Each named turn below is shown by a few rows before and after it. Which turns, in which order, take the first row of each later pair to the second? The first pair is answered.
Y (before => after):
[ 30  31 -39   8  18 -25 -22 -26 -21  22 -21  -4  -7 -30] => [-51 -22  20 -11  10  -7 -52   2  12 -26  21  13  -7 -13]
[  3   4   0  14 -15  28 -16   3 -22  -6  16  -3  14  23] => [ 10  15 -24  13  13 -10 -16   0 -26  15  14  -2   8  -1]
[  4  21 -29  13 -16  33  46   4 -31 -15 -12  -2  28  15] => [-23  13 -46   5  35 -29  30  19 -13  -7   4  20  19 -23]
[-21  24  -6  10  27   3   5 -13 -48 -17  21  18  11  -3] => [-24  19   3   8  18  18   5 -10 -49 -26  20  13   9   5]
Q (before => after):
[ -2 -30 -22 -12  12 -46  19   8  36  23  -9   6   5 -12] => [ 12 -38 -14 -18 -16 -19  34   4  39  19 -21 -10  14   5]
[  9 -28 -24  -1 -11 -13  55  12  14   3 -13  20  20 -10] => [ 26 -22  -7   2 -35  23  49   4   7   4 -22  -4  19  10]
[  3  -5 -11 -17  20 -27   8 -42  20  12  12 -24 -12  -7] => [  6 -12 -11 -20  12 -26  20 -39  21   9  10 -20  -9 -13]
V (before => after):
[-13 -51  -4  -5 -13 -11  43  24  38 -13 -11  19  16  -7] => [-58 -38  22  -3   3  -6   2  23  25 -32  18  27   6  -6]
[  7   0 -13 -17  20 -23  19  19 -10   5  11  -6 -13 -14] => [ -7   6  -7 -14  24 -20   0  18 -15   0  21  -4 -15  -7]
[ 13  11  -1   9  -4  19 -11  -5  -4   2   8  -5  -5  19] => [ 29   0 -12   8  -7  14  10   2   3   8   3  -5   0  17]
[-19  -1   5   4  -8  -2  -9   3  -6 -14  12  27  -6   2] => [ -2   9   8   6 -16  14 -13  -7 -15  -6  11  14 -10  14]
Then:
Between the rows of a pair lie two turns.
[-15   8  37  29   7  -1 -22  -1   1 -26  -6  -6  -8  -3] => [ 30  -6  16  22 -13   4  18  -2   6 -11 -32 -17   2   1]
V then V
[ 19  22  15  15 -29  15  -5 -40 -30  -7  29 -14 -14  12] => [ -9  26  11  10  -1 -14 -26 -33 -29  -6  42   3 -20  -5]
Q then Y
[ 15  -7  55 -20 -35  21 -15 -12  26 -11  18 -45  -4   2] => [ 45  33  25  -8 -17   3 -25 -27   7  15   7 -51 -12 -13]
Q then Y
[ 64 -22 -31 -19  13 -44  13  18  31  30 -16  10  18 -33] => [ 17 -44 -10 -26  20 -56   2  34  47   6   9  30  26 -36]
Q then V
[ -8  35 -26  19  37 -27  -9   0 -30   3   6  23 -13 -29] => [ -5  25 -35  20  34 -31   9   5 -25  -1   1  23  -8 -32]
V then Q
[  6 -39  -3 -28   2 -42  26   9  48  24 -18 -22   5 -32] => [  8 -38  38 -23 -43  21  10   2  35   6 -18 -51   5   8]
Y then Q
[ 25  26 -27   3  26   6  -7  -6 -24  29 -12 -11  -1   5] => [-14  17  11  -3  21  21 -36  -4 -15  10  10 -18  -8  26]
Y then V
[  7  -1  12  15 -22  24  -4   4   6 -12   3  -1   8  23] => [  3 -20   3  11 -17   1  18  17  19  -7   2  11  13   9]
V then V
[  0  41 -11  12  25 -21  14   4  -9  11   2   3  -9 -34] => [-22  31  -4   9  29 -21  13  12  -4  -2   8  13  -6 -32]
Q then V
[-38 -20  -7  -9  25 -26   5  31  23  -5  -1  10  13 -43] => [-13   6  23   1 -30  59  -7  12  -6 -20 -12 -28  11   4]
Y then Q
[ 34  42   1   1 -30  51 -17 -12   0  23 -28 -30  10  30] => [ -2  56 -18  -4  35 -29 -53 -11  11  42  -6 -14  -5 -10]
Y then V
[ 27 -40  -6 -27 -25   8  15   8  37  12 -17 -10  12   5] => [  2 -52  -3 -32  -8 -12   7  14  42   9  -4  -2  11  -3]
Y then Y
[ -4  12 -26   3  29 -25  -6  -3   0  20  -8   6 -13 -18] => [ 24  14 -10   8 -14  30  11 -10 -12  12 -17 -11  -7  13]
Y then Y
[  9  42   0  17 -11  32 -23 -11 -48 -46  -9  -8 -23   4] => [-22  39   1  16  12   8 -34  -1 -43 -54   9  12 -28  -7]
Q then Y
[ -2  18 -14   3 -15  -4  34   0  -8  16  -9  -3   9 -15] => [-41  14  14  -1  -3  -3  -1   4  -5   2  17   3   1 -12]
Y then V
[-12 -34  -7 -12   4 -23  18  13  27  -5  -3  12  18 -14] => [ 22 -20 -20 -13  -9  -7  33   6  18   8 -22  -4  19  -1]
Q then Y
[-39  39   9   8  17  18 -65  -1 -27 -15  16  14  -4  -2] => [-49 -10 -25   3  24 -25 -11  26   2 -16   4  52  15 -31]
Q then Q
[-17  -9  19  -7  22 -35  -8   9  24  20  15  11  10 -19] => [ -1 -31  23  -7 -12 -11  19   7  37  21   3  -2  27  -5]
Q then Q
[  9 -23 -10  10 -37  23  16  12  13 -24 -14  16  22 -13] => [ 25  15 -36  14   3 -21  -4  -2  -4   7 -19   5   7 -37]
Q then Y
[-24 -17  29 -28 -16  18 -26  13  21 -33  16 -33  -5  45] => [ 19 -34   4 -31 -32  11  11  12  37 -16  -6 -42   8  39]
V then V
[-10 -16  17   1 -17 -25  -9   5   7  -5  -7 -25 -20  17] => [ -6  -7   0   3  -9 -41  -8  -3   0   8  -9 -24 -25   8]
Y then Y
[-14  52   3   3  61 -59 -86 -11 -11  38  25 -20 -33 -35] => [-51 -48  69  -3 -53  62 -28  26  27 -46  20  -6   8  35]
Q then Y
[ -2  -1  12 -12  -7  57 -34  12   4  -5  26  -6  29  17] => [ 28 -27 -14 -18 -15  34  10  15  31   9   3  -2  43   2]
V then V
[ -7   4 -27   7  33 -41  10  19   1  11  14  33   6 -35] => [ 29 -29 -17   2 -27   9  52  15  16   5 -12  17  22  -2]
Q then Q
[-31 -21  10  -6  15 -16   3   9  15 -29   6  10  15  -5] => [ 11  14  15   5  -8  34  -1 -14 -17 -17 -11 -18  10  17]
Y then Q
[  5  14   6  18 -10  19 -14 -13 -16   3   5 -14  -3   0] => [ 10  17  -8  17   5  -8 -13 -14 -11  11   1 -15 -12 -13]
Y then V
[-17  27  31   9  19  -5 -19  -3 -21  25   6 -24 -17 -20] => [ 22  11   4   5   3  -8  19  -6  -9  39 -23 -29  -7 -20]
V then V
[ -4 -23 -17   3   3 -14  21  11   5  -9  -7  20   8  -4] => [  5   0  -5  16 -10  27  10  -1 -19 -18  -6   6   6  21]
V then Y
[ 12  -2 -19 -18  -4 -14  33   0  10  20  -6  12   8  -7] => [ 11  -9   0 -16 -23  14  33   4   8   4  -8   6   9  10]
Y then Y
[ -9 -31 -11 -38  45 -92 -15  17  50  43  14 -12 -28 -50] => [ -5  -2  72 -15 -44  73 -45   1  -4  -7  20 -52 -29  42]
V then Y
[-16  16 -23  -8  29 -48 -19   1 -12  11   1  24 -16 -33] => [ -8  -5  23  -8 -44  48  -5  -1 -12 -21  -6  -3  -2  24]
Y then V
[-25   2 -16  -7  13 -33  13  16  -3 -32   8  19   2 -28] => [-11  11  11  -1 -23  29   7   9 -21 -42   7  -2   3  12]
Y then Q
[  3  -3 -10   4   9 -18   3   7   6   5   6  10   5 -15] => [ -3  16   6   6   8   1 -23   2 -12   2  12   1  -1  -5]
V then V
[  5  13 -53  15  21  20  30  16 -17 -12  -1  36   9 -20] => [-27  -2 -23   9  13  44  13  24 -19 -36  15  42  11  -7]
V then Y
[-12  24   0  14  13  10 -22  -8 -21  -8  16   9 -11   2] => [ -8  19  -5   5  27 -14 -23  -4  -9   1  18  13 -12 -12]
V then Y
[-37  21  17  25   8 -51 -15  19  -6   7  -9   8   1 -10] => [ -8  10  28  31 -47  13  18  12  -9  -2 -31 -11  11  25]
Y then V
[ -4  11  21   8 -24  45 -24 -45 -16  -5   5 -31  -6  21] => [ 19  29 -30   7  13 -22  -7 -46 -12  35 -11 -26  -7 -17]
Y then V
[-28 -18  11   5 -19 -26  27  14  18 -46  12  54  11   2] => [ 46  13 -26  15 -33 -16  54  -6 -11 -13 -22  28  14   9]
Q then Y
[ 15  14   7   4 -20  25  16 -12 -20  -6  -4 -11   1  11] => [ 27  14  -6   3 -12  10  28 -12 -15  10 -14 -11   2  -1]
Q then V
[ -5 -48  10  -9 -21  21  35  38  38 -13 -11  20  18  29] => [ 60  22 -42   1   9 -18  25   3   4  46 -33  -1   3   6]
Q then Y
[  6 -11 -18  -9  -3 -29  44  -3  22   6 -12  10   5 -20] => [ -7  -6  19   0 -30  34  26  -5   0 -23   2   4   4  12]
V then Y
[-17  24  10  -9  28 -21 -54 -14  -5  18  20 -23 -24 -10] => [-20  15  23 -13  17  -6 -59 -11   3  15  22 -30 -24  -4]
V then Y
[-29  20   2  19   6  30  22   4 -30 -36   1  14  -5   7] => [-40  19  -6  17  29   0  14   8 -23 -29   8  20  -9 -11]
Y then Y
[-24 -37  -5  -2  20 -38  19  14  12  -6   6  -5   7 -16] => [-41 -38  15  -3   8 -13   1  12  13 -24  20  -4   6  -3]
Q then V
[ -8 -22  24  -8  18   9 -19  60  35   8  23  10 -16  10] => [ 27   0  31  -5  -5  41 -24  42  19  16   6 -14 -21  26]
V then V
[ -2 -48 -12 -19  17  -2  30  16  37 -11  -1   8   2 -12] => [ 27 -25   1 -10 -15  52  26  -1  12 -12  -9 -25  -4  19]
Y then Q
[ -2   1  -2  -1 -34  11  20   7  -6   6 -23 -35  19   5] => [ -7  -5 -19  -7 -11 -29  22  14   3  19 -20 -25  17 -21]
Y then Q
[-28 -25   5  -8  -9  -1   8  19  23 -12   8  32  -4   0] => [ 17  15  -5   5 -28  34   9  -7 -12   0  -9   1 -12  26]
Y then Q
[ 14   4 -35   2  -2 -33   5   9  20  11  -1   1  -8  -4] => [ 21  -2 -23   5 -35   9  11   5  14  -4 -11  -9   2  18]
Y then Y
[-18   1 -20   6  27 -42  -7  14   7   3  13  22  -2 -22] => [-10  18  17  17 -11  32 -25   1 -19 -19  17  -2  -5  20]
V then Y
[  5 -13   9 -13  13 -18 -19   6   5  31  -5 -22 -13  -2] => [ 19  -8   8 -13  -1   2  -7  -1  -5  31 -12 -31 -11   9]
Y then Y
[ 32   1 -10 -10  -1 -23   3  -5  22  46 -21 -31  -5 -11] => [ 17 -17  16  -6 -36  26   2   1  19  18 -14 -34   1  15]
Y then Y
[ -6  18  13  20 -25  57   3  -1 -44 -26   4   7   7  31] => [ 35  25 -14  19 -23  44  23 -13 -44  -2 -13  -2   5  29]
Q then V
[ 28   0 -12  16 -17  22  28   5 -15  -1  -6   7  12  -6] => [-16  10  -2  12  25 -13 -13   9 -15  -2  20  24  -2 -18]
Y then V
[ -2  12  22  -8  -1  27 -16  -9  -5 -20  22  -1 -17   5] => [ 37  19 -17  -3   3   1  16 -13  -8   5  -3  -6 -12  -8]
Y then V
[ 45   6 -14  10 -22   1  18 -17  -3  26 -38 -30   8   7] => [-13 -36  38  -8 -37  27   0   5  20 -15  -8 -18   3  24]
Y then Y
[-23   2  41 -16  -6  32 -61 -20   7 -15  11 -16 -21  14] => [ 44 -34  -4 -21 -31  19  18 -18  38  16 -40 -23  -2   5]
V then V
[  3 -18   3   2 -18  29  25   9  16  -9  -3   2   6   3] => [-18 -19   1  -5  12  -7  11  20  25  -7   7  17   4 -14]
Y then Y
[ -3   4  23  13 -12   6   4  19 -16 -10  13  45  12   2] => [ -1  16  16  13   5 -16   1  19 -15  -2  13  47  11  -9]
Y then Y
[-24  14 -34 -15  39 -37   4  -2 -27 -10   1  10 -15 -15] => [-18  -3  10 -13 -16  39  12  -4 -32 -37  -4 -12  -7  31]
Y then V
[ 43  57  39  10 -11  38 -55 -37 -51   0  -5 -45 -20  18] => [ 77  62  -3  13  10  -2 -26 -38 -47  29 -19 -41 -17  -8]
Q then V
[-18 -51 -15 -28  -4 -22  12  26  27 -18 -15  30  -1  -4] => [  4 -39  12 -25 -44  35  -1   8  13 -21 -23  -4  -7  36]
Q then Q
[-11  26  -2   0  20   9 -15   7 -12   1   1  18  -5  -5] => [-14   5   6  -3   0  31  -4  13  -4 -14  -3  26  -2   2]
Q then Y
[  1 -18 -43 -19  45 -47   5  13  44  22  -4  15  26  -8] => [ -2 -56 -18 -28  -2  -5  30  21  60   1 -11   6  36  20]
Q then Y
[ -3   6 -25  -8  24 -19  -8  14  -8  12   3   2 -13 -14] => [ 20   7 -24   0  -4  22   8   9 -19   5  -8 -10  -6   3]
Y then Y
[ -8  19 -13  22  18  -1   4  -9 -29   1   1  14  -5 -15] => [ -2  15  -5  24  -4  28   7 -10 -30 -10  -5  13  -1   0]
Y then Y
[-15  -6  18   7 -11   6 -22  11  20  10  22 -32  -3  36] => [ 20  -2 -23   6  -5 -22  14   9  22  34  -1 -31   5  19]
Y then V
[ 28 -18 -12 -13 -33  48  37  -4 -14  -9 -13  -2  -8  12] => [ 32 -21 -48 -20   5 -13  44   1   2  16 -17  10 -14 -24]
Y then Q
[  5  38 -28  14  17 -14  11 -19 -28  13   8   7 -13 -17] => [  1  19   0  11 -23  37  12 -15 -32 -13   6   0  -8  17]
Y then Y
[-42  22   5  15  37 -12 -29  10 -27 -26  26  33   9   2] => [ 28  15  -7  21 -19  41  28  -1 -32 -22 -19   6  26  29]
Y then V
[-11  -1  32 -11  -8  28 -11  -3   3 -15  24 -17  16  20] => [-14   6   8 -11  34 -28 -22  -5   8   2  30  -6   9 -11]
Y then Y
[  1 -15  -3 -15  10 -33  12  13  21   5 -17   3   2 -21] => [ 16 -18   7 -14 -17   5  15   8  17   3 -29 -12   4   3]
Q then Q
[  3  21  11   7  -9  69 -24  10  -6 -35   6   6 -19   1] => [-22  15   4   2  33  17 -42  23   2 -27  27  24 -26 -32]
Y then Y
[-14   2  11   1  11 -30 -49   6   1  -3  -4 -28  11  -2] => [ -5 -19  23   6 -29  12 -25  10   1 -18 -15 -31  26  19]
Q then Y
[  5  38  11   7  -1  34 -24  -6 -43 -14  -3 -28 -17  17] => [-10  22 -26   5  47 -40 -15   5 -20  -5  -1   6 -18 -30]
Y then Q
[ 36  23  22 -16  -7   2 -51 -12  12  41  -8 -62 -28  10] => [ 30  10  16 -23  -3 -15 -47  -8  30  44  -7 -59 -32   2]
Y then V
[-12  46  36  22  -1  57 -24  13 -24 -12  23 -18  -3  42] => [ -5  69  19  27  16  34 -31   9 -37   5  24 -10  -6  27]
Q then Y
[  0  -2 -13  -5  14 -31 -14  -8   3  23   6   0   3 -29] => [-17  -4  -1  -9  17 -30 -18   3   4  12  12   5   4 -24]
Q then V
[ -1 -20 -29   1   5  -5  17  14   3   3 -11   7   4 -10] => [-23   1  -5   1  12  10 -26   8 -19 -10  10   7  -5   2]
V then V
[-18  13  16   3  12   5 -27   8 -21  -6   9   5  -7   2] => [-21 -13   2   3  16 -15   0  19  -7  -9   6  26   4  -8]
Q then Q
[ 15   8   2   5 -24  29   2  -9 -13  -6 -17   0  -4  11] => [ -1 -11 -19  -4   5 -25  13   6   8   4 -13  18   5 -20]
V then Y
[  6  28 -13   9  16  -5 -12  -8 -29   8  -1   6   4 -15] => [  0  15  14   4  -5  33 -25 -11 -29  -5   3  -4  -1   3]
Y then V
[  7  56  22  27  -4  17 -37 -17 -25  16   7 -37  -8  14] => [-30   4   4   4  32 -61 -20   8  30  24  16  -9  -3 -24]
V then Y
[ -6  -7 -23   0  17 -32  11   9  10  13  -5  41   5 -20] => [-10   8  18   8 -20  40 -10   1  -9 -16   3  22   4  20]
V then Y
[-21   8  17  -2  31 -25 -44  28   5   4  15   1   5 -12] => [  8 -13  30   3 -27  37   3  27   0 -13  -9  -6  23  19]
Q then Y
[ 40  -3  -1   4 -24  18  20   7   3  11 -22 -18  10  13] => [-12   7   3  -2  33 -37 -31  12   6  10  11   9  -6 -18]
Y then V
[ -7  -9  19  10 -43  46  29   3 -18 -26   2  15  11  29] => [-24  37  26  16  -5  28 -20  -7 -41 -19  28  16 -11  20]
Q then Q
[ -4  16 -13  14 -12  43  42   2 -28 -34  -7  23  28  -5] => [ -6  42  -3  16  -1  44  10  -2 -42 -29   3  12  13   2]
Q then Q
[ 12  47  13 -30  23 -12 -45 -18 -15  33   8 -30 -29  10] => [ 13  45   0 -23  33 -30 -33 -16 -14  37  12 -18 -24  -5]
Q then V
[  9  -1 -30  12   6  -6  39   5 -16  -8 -17  18  14 -14] => [-13 -29  -4   3 -11   8  34  11   0 -27  -1  18  18  -2]
Y then Q
[-42 -23 -12  33  -9   8  24  15  -2 -39   9  48  25  -9] => [-22 -11   9  31 -36  50  20   5 -10 -43   1  22  20  19]
Q then Q
[-81 -17  21  -3  14  10 -20  31  -3 -46  34  47 -10  -9] => [ 36 -13 -42  11 -33  36  76  12 -16  -9 -34  23  21   1]
Y then V
[16 17 -7  3 -1 -7  1  7 -9 15  2 -5  6  4] => [  6   6   9   4 -18  10  -7  11   0   4  11  -4   8  16]
Y then Y
[-35 -33  27 -11  -7   9 -11  10  27 -18  12  16  -4  -5] => [  8 -14  30 -10 -32  46  -6  -8   1  -7  -8 -16  -9  17]
V then V
[  3 -32 -31  21   9 -31 -19  11  -2  36 -16   5  10 -21] => [ 24 -31 -23  26 -29  14  -5   0 -19  35 -30 -12  15  12]
Y then Y
[-13  16 -21  15  33 -25  -9   7 -19  -5   3  21  -2 -19] => [-22 -24  -1   2  -5  15  18  19  -1 -35   0  23  14   8]
Q then Y
[-14 -19  -9  -8  53 -74   3   9  22  16  28  12   6 -35] => [-38 -15   8  -5  54 -61 -12  14  11  -5  42  24   6 -27]
V then Q
[-23   8 -14   2  25 -10 -20  -9  -1  -5  12  20 -22   6] => [ 12  24 -28   9  13   8  -4 -15 -16   3  -5   4 -18  13]
Y then Y
[ -1  31  10   6  -1  33 -21 -13 -34  -5  10  -8 -10  12] => [-10   6 -20  -8  37 -39 -12   1   0  14  11  10  -4 -26]
V then Y
[ -8  18 -12  -6  18 -21   4   2  -7  13   1  24   6 -18] => [-18 -16  11 -10 -11   8  18  14   7 -12   2  29  11  -6]
Q then Y
[ -6 -20 -31 -22 -17  -3   7  -5  22  21  -4 -11  -8 -20] => [-10 -20 -10 -15 -42  35   3  -5   8  -1  -5 -12  -4  -1]
V then Y
[ -6 -51  -3  -8 -12  -7  31  13  38  -4 -10   6  21  -7] => [-13 -54  15 -13 -19   2  14   9  38 -10   1  -3  18   2]
Q then V
[-17   0  19 -11 -16  25 -32  -7   1 -30  -2 -10  -2   3] => [ 20  18 -27 -11  13 -26 -12 -15   3   6 -22 -17  -6 -22]
V then Y
[-23  -2  31 -20  15  -7 -54 -14  23   6  19 -26  -7  -1] => [ 19  25  -2 -16  27 -17 -37 -27   8  36   2 -35  -7 -13]
Y then Y
[ 41 -25  -7 -28 -20 -19  24  17  48  16 -28 -14  -5  -4] => [  0 -44  15 -35 -21 -19  14  24  59  -5 -15   1  -2  -1]
V then Q
[ 44   4 -14  -5 -25   3  24 -12   5  25 -29 -38   1   6] => [-20 -35  31 -15 -31  22   1   8  29 -13   1 -25   3  18]
Y then Y
[  3  -2  43 -23  23  -9 -24 -13   2  -9  25  12 -27   7] => [ 55 -11  15 -20  -4  10  25 -20   5   5  -9   3 -18  17]
Y then V
[-18 -21   5  -2   1  -7  14  14   7 -12   6  19  13  -4] => [  6  -4 -17   4  13 -17  23   6  -2   6  -1  17  10 -14]
Y then Y
[-37 -14  30  17  31  13 -17  16   4 -19  28   3  -3 -14] => [-21   2  31  18  19  35 -20   3 -12 -15  25 -13  -7   5]
Q then V
[ 22 -16 -25   8   0 -26  47  -5  38   6 -33  20   2 -11] => [ 48  11   7  10 -30  29  23 -16  18   7 -36 -16  -8  24]
Q then Q
[ 31  19 -22   5   4  10   0 -15  -9  14 -15 -16  13   6] => [ -6 -10  14  -1 -14  36 -10  -7   3 -13   5 -12  18  24]
Y then Y
[ 21  -8 -30   7  -6  -1  40  -1 -11   3 -10  -4  -3   0] => [-12 -11 -18  -5  25 -37  10   5   1   3   6   8 -11 -14]
Q then Y
[-11  20   4 -17  27  -5 -10   7   8  -7   6 -40 -22   2] => [-13   3  -9 -17  29 -24  13  19  20 -10   2 -28 -13  -9]
Q then Q
[-23   1  13  -8   0  -8 -22   6   8  -8  25   8   2 -26] => [-18  16  12  -6  -4  -2 -31  -6  -2   2  27   3  -1 -21]
V then Q
[-30 -40  21   5 -53  50  19  -9  12 -37   2  12  15  48] => [  3  -4 -68  11  26 -57  44  -8   2  17 -16  35  10 -19]
Y then V
[-23  -4   9 -11 -23   5 -21  25  11 -36  15  -9  -9   9] => [ 26   1 -34  -7 -24 -13  25  18   7  -7 -19  -6   0  -7]
Y then V
[ 25  40   8  28  15   0 -26  -9 -33  15   5  -1 -26  13] => [ 31  36  -7  27  21 -20 -10 -10 -24  21  -4   3 -24  -3]
Q then V
[-35 -27   7  -9  22 -11 -23   7  23 -23  18  21  -1 -16] => [-32   1  10  -2  25   3 -44  -1   4 -21  24  12 -10  -8]
V then Q
[ -1  23   9  14   7  17 -17  -4 -18  -6   3   5  -1  10] => [ -2   9  -3   6  28 -20  -9  -1  -1   6   0  11  -1  -7]
V then Y
[ 18 -13 -19   7  -3 -24  27  14  13  12 -31   1  17 -15] => [ 33   3   0  11 -25  14   9  -1   2   9 -30 -26  13   7]
Q then Q
[ 46 -21 -10 -30  -9 -25 -17  -9  26  10   1 -24 -29  -4] => [ 45 -29   2 -30 -28  -6 -11  -9  25  -4  -4 -23 -29  11]
Y then Y
